In the data rows, zero lies at 7.5, halfway between 7 and 8.
Here are some rows, each followed by its group. Groups can overlap.
{7, 8, 11, 5, 5, 6, 7, 10, 7, 9, 11, 5, 5, 8, 5, 5, 5, 5, 10, 7, 9, 9, 9, 7, 7, 6, 10, 8, 7,
 7, 5, 5, 10, 9, 9, 8, 5, 8, 8, 10, 8, 6, 10, 8, 9, 7, 10, 9} U
{7, 12, 12, 5, 4, 5, 7, 11, 8, 8, 12, 5, 3, 10, 5, 5, 3, 6, 10, 7, 7, 11, 10, 7, 5, 4, 11, 10, 8,
 7, 3, 4, 12, 10, 12, 7, 3, 9, 11, 12, 6, 4, 10, 6, 11, 5, 12, 10} D
{10, 7, 7, 10, 7, 7, 5, 9, 7, 10, 6, 11, 11, 11, 10, 6, 9, 12, 10, 8, 5, 2, 11, 10, 5, 4, 9, 12, 9,
 3, 8, 5, 8, 12, 7, 4, 8, 9, 11, 8, 3, 5, 8, 10, 5, 11, 7, 4} L
{6, 6, 5, 8, 11, 10, 9, 4, 7, 4, 6, 7, 9, 4, 10, 10, 10, 6, 3, 7, 9, 9, 4, 6, 9, 12, 3, 3, 6,
 11, 11, 12, 4, 3, 5, 10, 10, 5, 3, 4, 12, 12, 5, 7, 7, 8, 4, 8} Y
{8, 8, 6, 9, 8, 8, 7, 6, 8, 7, 6, 10, 10, 9, 10, 9, 9, 10, 6, 8, 6, 6, 8, 8, 5, 8, 7, 8, 9,
 7, 9, 7, 7, 8, 7, 6, 9, 6, 8, 7, 6, 8, 5, 8, 6, 9, 7, 6} R
{7, 11, 11, 5, 4, 6, 7, 11, 8, 8, 12, 4, 4, 9, 5, 5, 3, 5, 10, 7, 7, 10, 9, 7, 6, 5, 11, 9, 8,
 7, 4, 4, 11, 9, 12, 7, 4, 8, 9, 11, 7, 4, 10, 7, 11, 5, 12, 10} D
{6, 9, 11, 5, 5, 6, 7, 11, 7, 8, 12, 4, 4, 8, 5, 5, 4, 5, 10, 6, 9, 10, 8, 6, 8, 6, 11, 8, 7,
 8, 5, 5, 10, 8, 11, 8, 5, 8, 8, 10, 8, 6, 10, 9, 10, 6, 10, 10} D
{5, 5, 5, 8, 10, 9, 10, 4, 7, 5, 6, 7, 8, 3, 9, 10, 10, 5, 4, 6, 10, 9, 4, 6, 10, 12, 4, 3, 5,
 11, 11, 12, 4, 3, 5, 10, 10, 5, 3, 4, 12, 12, 6, 8, 7, 7, 5, 9} Y
{5, 5, 6, 8, 10, 9, 9, 4, 7, 5, 6, 6, 7, 2, 8, 10, 9, 5, 4, 7, 11, 9, 3, 6, 11, 12, 4, 2, 5,
 11, 10, 12, 4, 3, 5, 11, 10, 6, 2, 4, 12, 11, 6, 7, 7, 6, 4, 9} Y
{8, 9, 4, 11, 10, 9, 8, 4, 7, 5, 6, 10, 11, 9, 13, 11, 10, 10, 4, 8, 5, 7, 7, 7, 5, 9, 5, 7, 8,
 9, 10, 9, 6, 6, 7, 6, 10, 5, 7, 6, 7, 10, 3, 9, 6, 9, 7, 6} H
{7, 4, 8, 7, 7, 7, 7, 10, 6, 11, 5, 8, 8, 7, 6, 4, 8, 8, 11, 7, 9, 4, 8, 9, 10, 6, 9, 9, 7,
 5, 8, 7, 8, 10, 5, 6, 8, 9, 8, 7, 6, 6, 10, 9, 5, 9, 6, 6} L
{13, 7, 2, 13, 9, 9, 5, 3, 11, 8, 0, 15, 14, 9, 10, 13, 13, 15, 7, 12, 1, 0, 9, 12, 4, 8, 3, 9, 12,
 2, 11, 9, 5, 12, 3, 3, 9, 8, 10, 4, 2, 8, 3, 2, 1, 10, 3, 2} R
{5, 4, 6, 7, 10, 9, 10, 5, 6, 6, 7, 6, 7, 3, 8, 9, 9, 5, 4, 7, 11, 9, 4, 5, 12, 12, 4, 3, 5,
 11, 10, 12, 4, 3, 5, 11, 10, 6, 3, 4, 12, 11, 7, 7, 7, 7, 5, 8} S
{6, 6, 10, 5, 7, 7, 8, 10, 6, 9, 10, 4, 4, 7, 5, 4, 5, 4, 10, 6, 11, 9, 7, 7, 10, 7, 10, 7, 6,
 8, 6, 7, 9, 7, 8, 9, 7, 8, 7, 9, 9, 7, 11, 9, 9, 7, 9, 9} F
{12, 5, 3, 12, 9, 8, 6, 3, 10, 7, 0, 15, 13, 7, 9, 12, 12, 13, 7, 12, 3, 1, 8, 11, 6, 9, 3, 8, 10,
 4, 11, 10, 4, 10, 3, 4, 9, 7, 9, 4, 4, 9, 4, 2, 2, 9, 2, 3} H
{14, 5, 4, 13, 8, 8, 4, 6, 11, 10, 0, 15, 15, 11, 9, 9, 12, 15, 10, 12, 2, 0, 11, 13, 4, 6, 6, 12, 12,
 0, 10, 7, 7, 14, 3, 2, 8, 10, 12, 5, 0, 6, 5, 4, 1, 11, 3, 1} R
{6, 4, 9, 6, 7, 7, 8, 10, 6, 10, 8, 6, 6, 7, 6, 4, 7, 6, 10, 6, 10, 5, 8, 8, 10, 7, 9, 8, 7,
 7, 7, 7, 8, 9, 6, 8, 8, 9, 7, 8, 8, 6, 11, 10, 7, 8, 7, 7} L
{9, 13, 12, 5, 4, 5, 6, 11, 9, 8, 11, 6, 4, 11, 5, 6, 2, 7, 10, 8, 5, 10, 11, 8, 4, 3, 11, 11, 9,
 6, 2, 3, 12, 10, 14, 6, 2, 9, 12, 13, 5, 3, 9, 5, 11, 5, 13, 9} U
{6, 9, 11, 4, 6, 6, 7, 10, 7, 8, 12, 4, 4, 9, 6, 5, 4, 5, 10, 6, 9, 11, 9, 7, 7, 6, 11, 8, 7,
 8, 4, 5, 11, 8, 11, 8, 5, 8, 8, 11, 8, 5, 10, 8, 11, 6, 11, 10} D
{8, 9, 6, 9, 8, 8, 7, 6, 8, 7, 6, 10, 10, 9, 10, 9, 9, 10, 6, 8, 6, 6, 8, 8, 6, 7, 7, 8, 8,
 7, 8, 7, 7, 7, 7, 6, 9, 6, 8, 7, 6, 8, 5, 8, 7, 9, 7, 6} R
{5, 3, 7, 7, 9, 8, 9, 7, 6, 8, 6, 6, 7, 3, 6, 7, 9, 5, 7, 7, 12, 7, 5, 7, 12, 10, 6, 4, 5,
 9, 10, 11, 5, 6, 4, 10, 10, 8, 4, 5, 11, 10, 9, 8, 6, 8, 4, 8} R
{10, 8, 3, 11, 9, 9, 7, 3, 9, 5, 3, 13, 13, 9, 12, 12, 12, 13, 4, 9, 3, 5, 8, 9, 4, 9, 4, 8, 10,
 7, 10, 9, 5, 7, 5, 5, 9, 6, 8, 5, 5, 9, 3, 6, 5, 9, 6, 4} H
{10, 12, 11, 6, 4, 5, 5, 11, 10, 9, 10, 8, 6, 12, 6, 6, 3, 9, 11, 8, 3, 8, 12, 9, 2, 2, 12, 12, 10,
 4, 3, 2, 13, 12, 13, 5, 3, 10, 13, 13, 3, 2, 9, 6, 10, 6, 13, 8} F
{7, 10, 11, 4, 5, 6, 7, 10, 7, 8, 12, 4, 4, 9, 5, 5, 4, 4, 9, 6, 9, 11, 9, 7, 7, 5, 11, 8, 7,
 8, 4, 5, 10, 8, 10, 8, 5, 9, 8, 11, 8, 5, 10, 8, 10, 6, 11, 10} D
{8, 13, 12, 5, 3, 5, 6, 11, 9, 7, 12, 6, 4, 11, 5, 6, 3, 7, 10, 8, 5, 10, 11, 8, 4, 4, 11, 10, 8,
 6, 2, 3, 12, 10, 13, 7, 3, 9, 11, 13, 6, 3, 9, 5, 11, 5, 13, 10} U
{8, 4, 8, 7, 7, 7, 7, 10, 6, 11, 7, 7, 7, 7, 6, 4, 8, 7, 10, 7, 10, 4, 8, 9, 10, 7, 9, 8, 7,
 6, 8, 7, 8, 10, 6, 8, 8, 9, 8, 7, 7, 6, 11, 10, 6, 9, 6, 6} L
{12, 7, 7, 11, 5, 7, 4, 13, 5, 15, 5, 14, 14, 15, 11, 2, 10, 15, 14, 7, 4, 0, 13, 11, 4, 1, 12, 15, 11,
 0, 8, 1, 11, 15, 6, 0, 8, 10, 15, 9, 0, 2, 10, 15, 2, 14, 8, 1} L
{8, 10, 4, 11, 9, 9, 8, 5, 8, 5, 6, 10, 11, 9, 12, 11, 10, 11, 4, 8, 5, 7, 7, 7, 5, 9, 5, 7, 9,
 8, 9, 8, 6, 6, 7, 7, 9, 5, 7, 6, 7, 9, 3, 8, 6, 9, 7, 6} H
{8, 11, 2, 12, 11, 10, 8, 2, 8, 3, 5, 12, 13, 8, 15, 14, 12, 12, 1, 8, 4, 9, 6, 6, 3, 10, 3, 6, 9,
 11, 11, 10, 4, 3, 7, 6, 11, 3, 7, 4, 8, 12, 0, 9, 6, 8, 6, 6} Y
{5, 5, 10, 5, 7, 7, 9, 10, 6, 9, 10, 4, 4, 6, 5, 4, 6, 4, 9, 6, 11, 10, 7, 6, 11, 7, 9, 6, 6,
 9, 7, 7, 8, 7, 8, 10, 7, 8, 6, 8, 10, 7, 11, 10, 9, 7, 8, 10} F
{11, 9, 8, 11, 4, 7, 4, 14, 4, 14, 8, 12, 13, 15, 13, 1, 9, 14, 14, 6, 4, 0, 14, 10, 2, 0, 14, 15, 11,
 0, 6, 0, 12, 15, 9, 1, 8, 9, 15, 10, 0, 1, 9, 15, 4, 14, 11, 2} L
{9, 12, 12, 5, 4, 5, 6, 11, 9, 8, 12, 5, 4, 10, 5, 6, 3, 7, 10, 8, 6, 10, 10, 7, 4, 4, 11, 10, 8,
 6, 3, 3, 12, 10, 12, 7, 3, 9, 11, 12, 5, 4, 10, 5, 11, 5, 12, 10} D
{10, 5, 3, 11, 9, 9, 7, 4, 10, 7, 1, 13, 12, 7, 9, 12, 12, 12, 6, 10, 4, 2, 7, 10, 7, 9, 3, 7, 9,
 5, 11, 10, 4, 9, 3, 5, 10, 8, 7, 4, 6, 10, 4, 3, 3, 9, 3, 4} H
{8, 11, 11, 5, 4, 5, 6, 10, 8, 8, 11, 6, 5, 10, 5, 5, 4, 7, 11, 8, 7, 9, 10, 7, 6, 4, 11, 10, 8,
 6, 4, 4, 12, 10, 11, 7, 4, 9, 11, 12, 5, 4, 10, 7, 10, 6, 11, 9} U
{6, 6, 10, 5, 6, 7, 8, 10, 6, 9, 10, 5, 5, 7, 5, 4, 5, 4, 9, 6, 10, 9, 8, 7, 10, 7, 10, 8, 6,
 8, 6, 6, 9, 8, 9, 9, 7, 9, 7, 9, 9, 6, 11, 9, 9, 7, 9, 9} F
{5, 4, 6, 7, 10, 8, 10, 5, 7, 5, 7, 6, 7, 3, 8, 9, 9, 5, 4, 7, 11, 9, 4, 6, 12, 12, 4, 2, 5,
 11, 10, 12, 4, 3, 5, 10, 10, 6, 3, 4, 12, 12, 7, 8, 7, 7, 5, 9} S
{12, 9, 1, 14, 11, 10, 6, 1, 11, 5, 0, 15, 15, 8, 13, 15, 13, 15, 3, 11, 0, 3, 8, 10, 3, 10, 1, 8, 11,
 6, 12, 11, 3, 8, 5, 4, 10, 6, 8, 3, 4, 10, 0, 2, 3, 9, 4, 3} S
{9, 13, 11, 5, 4, 5, 6, 10, 9, 8, 12, 6, 4, 11, 4, 6, 3, 7, 10, 8, 5, 10, 10, 8, 4, 3, 11, 10, 9,
 6, 2, 3, 12, 10, 12, 6, 3, 9, 12, 12, 5, 3, 9, 5, 11, 5, 12, 10} U
{6, 8, 10, 5, 6, 7, 8, 10, 7, 9, 11, 5, 4, 8, 5, 4, 5, 5, 10, 6, 10, 9, 8, 7, 9, 6, 10, 8, 7,
 8, 5, 6, 10, 8, 9, 8, 6, 9, 8, 10, 8, 6, 11, 9, 10, 7, 10, 10} U
{8, 11, 11, 5, 4, 6, 6, 10, 8, 8, 11, 5, 4, 10, 5, 6, 3, 6, 10, 8, 7, 11, 10, 8, 6, 4, 11, 10, 8,
 7, 3, 4, 11, 9, 12, 7, 4, 9, 10, 12, 6, 4, 10, 6, 11, 6, 12, 10} D
{10, 12, 11, 6, 4, 5, 6, 11, 9, 9, 10, 8, 6, 13, 6, 5, 4, 9, 11, 8, 5, 8, 12, 9, 3, 3, 11, 12, 9,
 4, 3, 3, 12, 12, 12, 5, 4, 9, 13, 12, 3, 3, 9, 6, 9, 7, 12, 8} F
{5, 6, 10, 5, 7, 7, 8, 10, 6, 9, 10, 3, 4, 6, 5, 4, 5, 3, 9, 5, 12, 9, 7, 6, 11, 8, 9, 6, 6,
 9, 7, 7, 8, 7, 8, 10, 7, 8, 6, 8, 10, 7, 11, 10, 9, 7, 8, 10} F
{7, 4, 5, 9, 10, 9, 9, 5, 8, 7, 5, 9, 9, 5, 9, 9, 11, 7, 6, 7, 9, 6, 5, 7, 10, 10, 5, 5, 7,
 8, 10, 10, 5, 6, 4, 8, 10, 6, 5, 4, 9, 11, 6, 8, 6, 8, 4, 6} H
{7, 5, 9, 6, 7, 7, 7, 10, 6, 10, 8, 6, 6, 7, 6, 4, 7, 6, 10, 7, 10, 6, 8, 8, 10, 7, 9, 8, 7,
 6, 8, 7, 8, 9, 7, 8, 8, 9, 7, 8, 8, 6, 11, 9, 7, 9, 7, 8} L
{7, 11, 11, 5, 4, 5, 7, 11, 8, 8, 12, 5, 4, 10, 5, 5, 3, 5, 10, 7, 7, 10, 10, 7, 6, 5, 11, 9, 7,
 7, 4, 4, 11, 9, 12, 8, 4, 8, 10, 11, 7, 4, 9, 7, 11, 6, 11, 10} D
{9, 8, 6, 10, 8, 8, 6, 7, 8, 8, 5, 10, 10, 9, 9, 9, 9, 10, 7, 8, 5, 5, 9, 8, 6, 7, 7, 9, 9,
 6, 8, 7, 7, 8, 7, 6, 8, 7, 8, 7, 5, 7, 6, 9, 6, 9, 7, 6} R
{5, 5, 5, 8, 10, 9, 10, 4, 7, 5, 6, 7, 8, 3, 8, 10, 10, 6, 3, 7, 9, 9, 3, 6, 10, 12, 4, 3, 6,
 11, 10, 12, 4, 3, 5, 11, 10, 6, 3, 4, 12, 12, 6, 7, 7, 7, 5, 9} Y
{6, 4, 9, 5, 7, 7, 8, 9, 6, 9, 8, 5, 6, 6, 5, 4, 7, 4, 10, 6, 11, 6, 7, 7, 12, 8, 8, 7, 6,
 8, 8, 8, 7, 8, 6, 9, 8, 9, 6, 7, 10, 7, 11, 9, 8, 8, 6, 8} L
{12, 6, 3, 13, 10, 9, 6, 3, 12, 7, 0, 15, 13, 7, 9, 12, 12, 14, 6, 12, 3, 1, 8, 11, 5, 9, 3, 8, 11,
 4, 11, 11, 4, 11, 3, 4, 9, 7, 9, 4, 4, 9, 3, 1, 2, 9, 2, 3} H
{5, 4, 6, 7, 10, 9, 9, 5, 7, 6, 6, 6, 7, 3, 7, 9, 9, 5, 5, 7, 11, 9, 4, 6, 12, 11, 5, 3, 5,
 11, 11, 11, 4, 4, 5, 11, 10, 6, 3, 4, 12, 11, 7, 8, 7, 7, 4, 9} H
{10, 5, 4, 11, 10, 9, 7, 4, 10, 7, 1, 13, 12, 6, 9, 11, 12, 12, 6, 10, 5, 3, 7, 10, 6, 10, 4, 7, 9,
 6, 11, 11, 4, 9, 3, 6, 9, 7, 7, 4, 6, 10, 4, 4, 3, 9, 3, 4} H
{9, 12, 12, 5, 4, 5, 6, 11, 10, 8, 12, 6, 4, 11, 4, 6, 3, 7, 10, 8, 5, 10, 11, 8, 4, 4, 11, 10, 9,
 7, 2, 3, 12, 9, 13, 7, 3, 9, 11, 13, 5, 3, 9, 5, 11, 5, 13, 10} D
{7, 11, 12, 5, 4, 5, 7, 11, 8, 8, 12, 5, 4, 10, 5, 6, 3, 5, 10, 7, 7, 10, 10, 7, 6, 5, 11, 9, 8,
 7, 3, 4, 11, 9, 12, 7, 4, 9, 10, 11, 7, 5, 10, 6, 11, 6, 12, 11} D
{7, 8, 10, 5, 6, 6, 7, 10, 6, 9, 10, 5, 5, 8, 5, 4, 5, 5, 10, 7, 9, 9, 8, 7, 8, 6, 10, 8, 7,
 7, 5, 6, 10, 9, 10, 8, 6, 9, 8, 10, 7, 6, 11, 9, 9, 7, 9, 9} F
{5, 5, 6, 8, 11, 9, 9, 4, 7, 5, 7, 6, 7, 3, 8, 9, 9, 5, 4, 7, 11, 10, 4, 6, 11, 12, 5, 2, 6,
 11, 10, 12, 4, 3, 5, 11, 10, 6, 2, 4, 12, 12, 6, 7, 7, 6, 4, 9} S
{5, 2, 7, 6, 9, 8, 9, 7, 6, 8, 6, 6, 7, 3, 6, 6, 9, 5, 7, 6, 12, 7, 5, 7, 13, 10, 6, 5, 6,
 9, 10, 10, 5, 6, 4, 10, 10, 8, 4, 5, 11, 10, 9, 9, 6, 8, 4, 8} R
{12, 9, 1, 14, 10, 10, 6, 1, 11, 5, 0, 15, 15, 9, 13, 15, 13, 15, 3, 12, 0, 2, 8, 10, 2, 10, 1, 8, 11,
 6, 12, 11, 4, 8, 5, 3, 10, 6, 9, 3, 4, 10, 0, 2, 3, 9, 3, 2} H
{5, 5, 6, 7, 10, 9, 10, 5, 7, 6, 7, 6, 7, 3, 7, 9, 9, 5, 5, 7, 11, 9, 4, 6, 12, 12, 5, 3, 6,
 11, 10, 11, 4, 3, 5, 11, 10, 7, 3, 4, 12, 11, 7, 8, 7, 7, 4, 8} S
{5, 3, 6, 7, 10, 9, 9, 6, 6, 7, 6, 7, 7, 4, 7, 7, 9, 6, 6, 7, 10, 7, 5, 7, 12, 11, 6, 5, 6,
 10, 10, 10, 5, 6, 4, 10, 10, 7, 4, 5, 10, 10, 8, 9, 6, 8, 4, 7} H
{6, 4, 6, 8, 10, 10, 10, 4, 6, 5, 7, 6, 7, 3, 7, 10, 9, 5, 4, 7, 11, 10, 3, 6, 11, 12, 4, 2, 5,
 11, 10, 12, 4, 2, 5, 11, 10, 6, 2, 4, 12, 12, 6, 7, 8, 7, 4, 9} S
{6, 5, 5, 9, 10, 10, 9, 4, 7, 5, 6, 7, 9, 4, 10, 10, 10, 7, 4, 7, 9, 8, 4, 6, 10, 12, 4, 3, 6,
 11, 11, 11, 4, 4, 5, 9, 10, 5, 4, 4, 11, 11, 5, 8, 7, 8, 5, 8} Y
{9, 11, 11, 6, 4, 5, 6, 11, 9, 9, 10, 8, 6, 11, 6, 5, 4, 8, 11, 9, 5, 8, 11, 8, 4, 3, 11, 12, 9,
 5, 4, 3, 12, 11, 11, 5, 4, 9, 12, 11, 4, 3, 9, 6, 9, 7, 11, 8} F
{5, 4, 6, 7, 10, 9, 9, 6, 6, 7, 7, 6, 7, 3, 7, 8, 9, 5, 6, 6, 11, 8, 5, 7, 12, 11, 5, 4, 6,
 10, 10, 11, 5, 5, 4, 11, 10, 6, 3, 5, 12, 11, 8, 8, 7, 8, 4, 8} H
{5, 5, 10, 5, 8, 7, 8, 9, 6, 10, 8, 4, 5, 6, 4, 4, 6, 4, 9, 6, 11, 7, 6, 6, 11, 8, 9, 7, 5,
 8, 7, 8, 7, 7, 7, 10, 8, 8, 6, 8, 10, 7, 11, 10, 8, 7, 7, 9} F
Group F spreads out most along one direction. Which 3 other groups' directions of most spread are closest to that one, closest first?
D U L
Which 5 groups are nearest to each row below, nearest first, going by the distance to the centre of the group?
{5, 7, 10, 4, 6, 7, 9, 10, 6, 8, 11, 3, 4, 6, 5, 4, 5, 3, 9, 6, 11, 10, 7, 6, 10, 7, 10, 7, 6,
 9, 5, 7, 9, 7, 9, 10, 7, 8, 6, 9, 10, 6, 11, 10, 10, 6, 9, 10} ~ F D U L S
{12, 7, 5, 12, 8, 8, 5, 7, 8, 10, 3, 14, 13, 11, 10, 8, 11, 14, 9, 10, 3, 0, 10, 11, 4, 6, 7, 12, 10,
 3, 9, 6, 7, 12, 6, 3, 8, 9, 11, 6, 2, 6, 6, 7, 3, 11, 6, 3} ~ R L H F U
{8, 11, 2, 12, 11, 10, 8, 2, 8, 3, 5, 12, 13, 9, 15, 14, 12, 12, 1, 8, 3, 8, 6, 7, 3, 10, 3, 7, 9,
 10, 11, 10, 4, 4, 7, 7, 11, 3, 7, 4, 7, 11, 0, 8, 7, 9, 6, 6} ~ H Y R S L
{8, 11, 11, 5, 4, 5, 6, 11, 9, 8, 12, 5, 4, 10, 4, 6, 3, 6, 10, 7, 6, 11, 10, 7, 5, 4, 11, 10, 8,
 7, 3, 4, 11, 9, 12, 7, 4, 9, 10, 12, 6, 4, 9, 6, 11, 6, 12, 10} ~ U D F L R
{6, 4, 9, 6, 7, 7, 9, 9, 6, 10, 8, 5, 5, 5, 4, 4, 7, 4, 10, 6, 12, 7, 6, 7, 12, 8, 9, 6, 6,
 8, 8, 8, 7, 7, 6, 10, 8, 9, 5, 7, 10, 8, 11, 9, 8, 8, 6, 8} ~ F L S R D
{6, 8, 11, 4, 6, 6, 7, 10, 6, 8, 12, 3, 4, 7, 5, 4, 4, 4, 9, 6, 10, 11, 7, 6, 9, 6, 10, 7, 6,
 9, 5, 6, 10, 7, 10, 9, 6, 8, 7, 10, 9, 6, 10, 9, 11, 6, 10, 11} ~ F D U L R
{9, 7, 9, 8, 5, 6, 6, 10, 7, 10, 8, 8, 8, 10, 6, 5, 7, 9, 11, 7, 7, 5, 10, 9, 7, 5, 10, 11, 8,
 5, 6, 5, 10, 11, 7, 6, 6, 10, 10, 9, 5, 5, 10, 9, 6, 9, 8, 6} ~ L F U D R
{13, 6, 3, 13, 9, 8, 5, 5, 11, 9, 0, 15, 14, 10, 10, 11, 12, 15, 8, 12, 1, 0, 10, 12, 4, 7, 4, 11, 12,
 2, 10, 8, 6, 12, 4, 2, 8, 8, 11, 5, 2, 7, 4, 3, 2, 11, 4, 1} ~ R H L S Y
{5, 2, 7, 7, 9, 8, 9, 7, 6, 8, 6, 6, 6, 3, 5, 6, 9, 4, 8, 6, 12, 6, 5, 7, 13, 10, 6, 4, 5,
 9, 10, 10, 5, 6, 3, 10, 9, 8, 4, 5, 11, 9, 10, 9, 6, 8, 4, 8} ~ S Y R H F
{6, 4, 9, 6, 7, 7, 8, 9, 5, 10, 8, 6, 5, 6, 5, 4, 7, 5, 10, 6, 11, 6, 7, 8, 11, 7, 9, 7, 6,
 7, 8, 8, 8, 8, 6, 9, 7, 9, 6, 7, 9, 7, 11, 9, 7, 8, 6, 8} ~ F L R D U
{9, 8, 7, 9, 7, 8, 7, 8, 7, 8, 7, 9, 9, 9, 8, 7, 8, 9, 8, 7, 6, 6, 9, 8, 6, 6, 8, 10, 8,
 5, 8, 6, 8, 9, 7, 6, 8, 8, 9, 8, 5, 7, 7, 9, 7, 9, 8, 6} ~ L R F H U
{13, 4, 5, 11, 7, 7, 5, 8, 9, 11, 1, 15, 13, 10, 9, 7, 11, 14, 11, 11, 4, 0, 10, 12, 6, 5, 7, 12, 10,
 1, 10, 7, 7, 14, 3, 2, 8, 10, 11, 6, 1, 5, 8, 5, 2, 11, 4, 2} ~ R L H F U
Which 3 other groups have their centres nearest to the centre of group Y, nearest first?
S H R
Which 4 groups are nearest to each row below, nearest first, going by the distance to the group's nearest row?
{6, 2, 7, 7, 9, 8, 9, 7, 6, 9, 6, 6, 7, 4, 6, 5, 9, 5, 9, 6, 11, 6, 5, 7, 13, 10, 6, 5, 6,
 9, 9, 10, 6, 7, 3, 10, 10, 8, 4, 5, 10, 9, 10, 9, 6, 8, 5, 8} ~ R H L S
Which 4 groups are nearest to each row below, nearest first, going by the distance to the centre of the group?
{7, 11, 2, 11, 11, 11, 9, 2, 7, 3, 5, 11, 13, 8, 15, 15, 12, 11, 0, 7, 4, 10, 5, 6, 3, 11, 3, 6, 8,
 11, 11, 10, 4, 3, 7, 7, 12, 2, 6, 4, 8, 12, 0, 10, 6, 9, 7, 6} ~ Y H S R
{9, 10, 10, 7, 5, 6, 6, 11, 8, 10, 9, 8, 7, 12, 7, 4, 5, 9, 11, 8, 6, 6, 12, 9, 5, 3, 11, 12, 9,
 4, 5, 3, 11, 12, 10, 5, 5, 9, 12, 11, 4, 3, 10, 9, 7, 8, 10, 7} ~ U L F D
Which 3 other groups have their centres nearest to the centre of group L, nearest first?
F R U
Which 4 groups are nearest to each row below, nearest first, going by the average distance to the group's rows?
{7, 5, 4, 9, 10, 9, 9, 4, 7, 6, 5, 9, 10, 5, 10, 10, 11, 8, 5, 8, 8, 6, 5, 8, 9, 10, 4, 5, 8,
 8, 11, 11, 4, 6, 4, 8, 10, 6, 5, 4, 9, 11, 5, 7, 5, 8, 4, 6} ~ Y H S R
{9, 3, 7, 8, 8, 8, 8, 8, 8, 10, 4, 9, 9, 6, 6, 6, 9, 9, 9, 8, 8, 3, 8, 9, 10, 8, 7, 8, 8,
 5, 10, 9, 6, 10, 4, 7, 8, 9, 7, 6, 7, 8, 9, 6, 4, 9, 5, 5} ~ R L H F
{5, 3, 9, 6, 8, 7, 9, 9, 6, 9, 8, 5, 5, 4, 4, 4, 7, 4, 9, 6, 12, 6, 6, 7, 13, 8, 9, 6, 6,
 8, 9, 9, 7, 8, 5, 10, 8, 8, 5, 7, 10, 8, 11, 9, 7, 7, 6, 9} ~ F L S Y
{8, 8, 7, 9, 8, 8, 7, 7, 8, 7, 6, 9, 9, 9, 9, 8, 8, 9, 7, 8, 6, 6, 9, 8, 6, 7, 8, 9, 8, 6, 8, 7, 7, 9, 7, 6, 8, 7, 9,
 7, 6, 7, 7, 8, 6, 9, 7, 6} ~ R L H F
{8, 10, 11, 6, 5, 6, 7, 11, 8, 9, 10, 6, 5, 10, 5, 5, 4, 7, 11, 8, 6, 8, 10, 8, 6, 4, 11, 10, 8,
 6, 4, 4, 11, 10, 11, 6, 5, 9, 11, 11, 5, 4, 10, 7, 9, 6, 11, 8} ~ D U F L
{6, 7, 10, 5, 6, 7, 8, 10, 7, 9, 10, 5, 5, 8, 5, 4, 5, 5, 10, 6, 9, 8, 8, 7, 8, 6, 10, 8, 7,
 7, 6, 6, 9, 9, 9, 8, 6, 9, 8, 9, 8, 6, 11, 9, 10, 7, 9, 9} ~ F D U L
Group S spreads out most along one direction. Which 3 other groups' directions of most spread are closest to that one, closest first?
H R Y
Which 3 other groups have their centres nearest to the centre of group D, nearest first?
U F L
Which 5 groups are nearest to each row below, nearest first, going by the average distance to the group's rows?
{5, 6, 4, 9, 11, 10, 9, 4, 7, 5, 6, 8, 9, 4, 11, 10, 11, 7, 4, 7, 9, 8, 4, 6, 9, 12, 4, 4, 6,
 10, 10, 11, 4, 3, 5, 9, 11, 5, 4, 4, 10, 12, 5, 8, 7, 7, 4, 7} ~ Y S H R F
{5, 5, 6, 7, 10, 9, 10, 4, 7, 5, 7, 6, 7, 3, 7, 9, 9, 5, 4, 6, 11, 10, 4, 6, 11, 12, 4, 2, 6,
 12, 10, 12, 4, 3, 5, 11, 10, 6, 3, 5, 12, 12, 6, 7, 7, 6, 4, 9} ~ Y S H R F
{9, 3, 7, 8, 7, 7, 7, 9, 8, 12, 4, 10, 9, 8, 6, 4, 9, 10, 11, 8, 8, 1, 9, 10, 9, 6, 8, 10, 8,
 3, 9, 7, 8, 12, 4, 6, 8, 10, 9, 7, 5, 6, 10, 8, 4, 10, 5, 5} ~ L R F H U
{9, 6, 3, 11, 11, 10, 8, 3, 9, 6, 2, 12, 12, 6, 11, 12, 12, 11, 5, 9, 5, 5, 6, 9, 7, 11, 3, 6, 8,
 7, 12, 11, 4, 6, 4, 7, 10, 6, 6, 3, 7, 11, 3, 5, 4, 9, 4, 5} ~ H Y R S L
Group Y spreads out most along one direction. Which 3 other groups' directions of most spread are closest to that one, closest first?
S H R
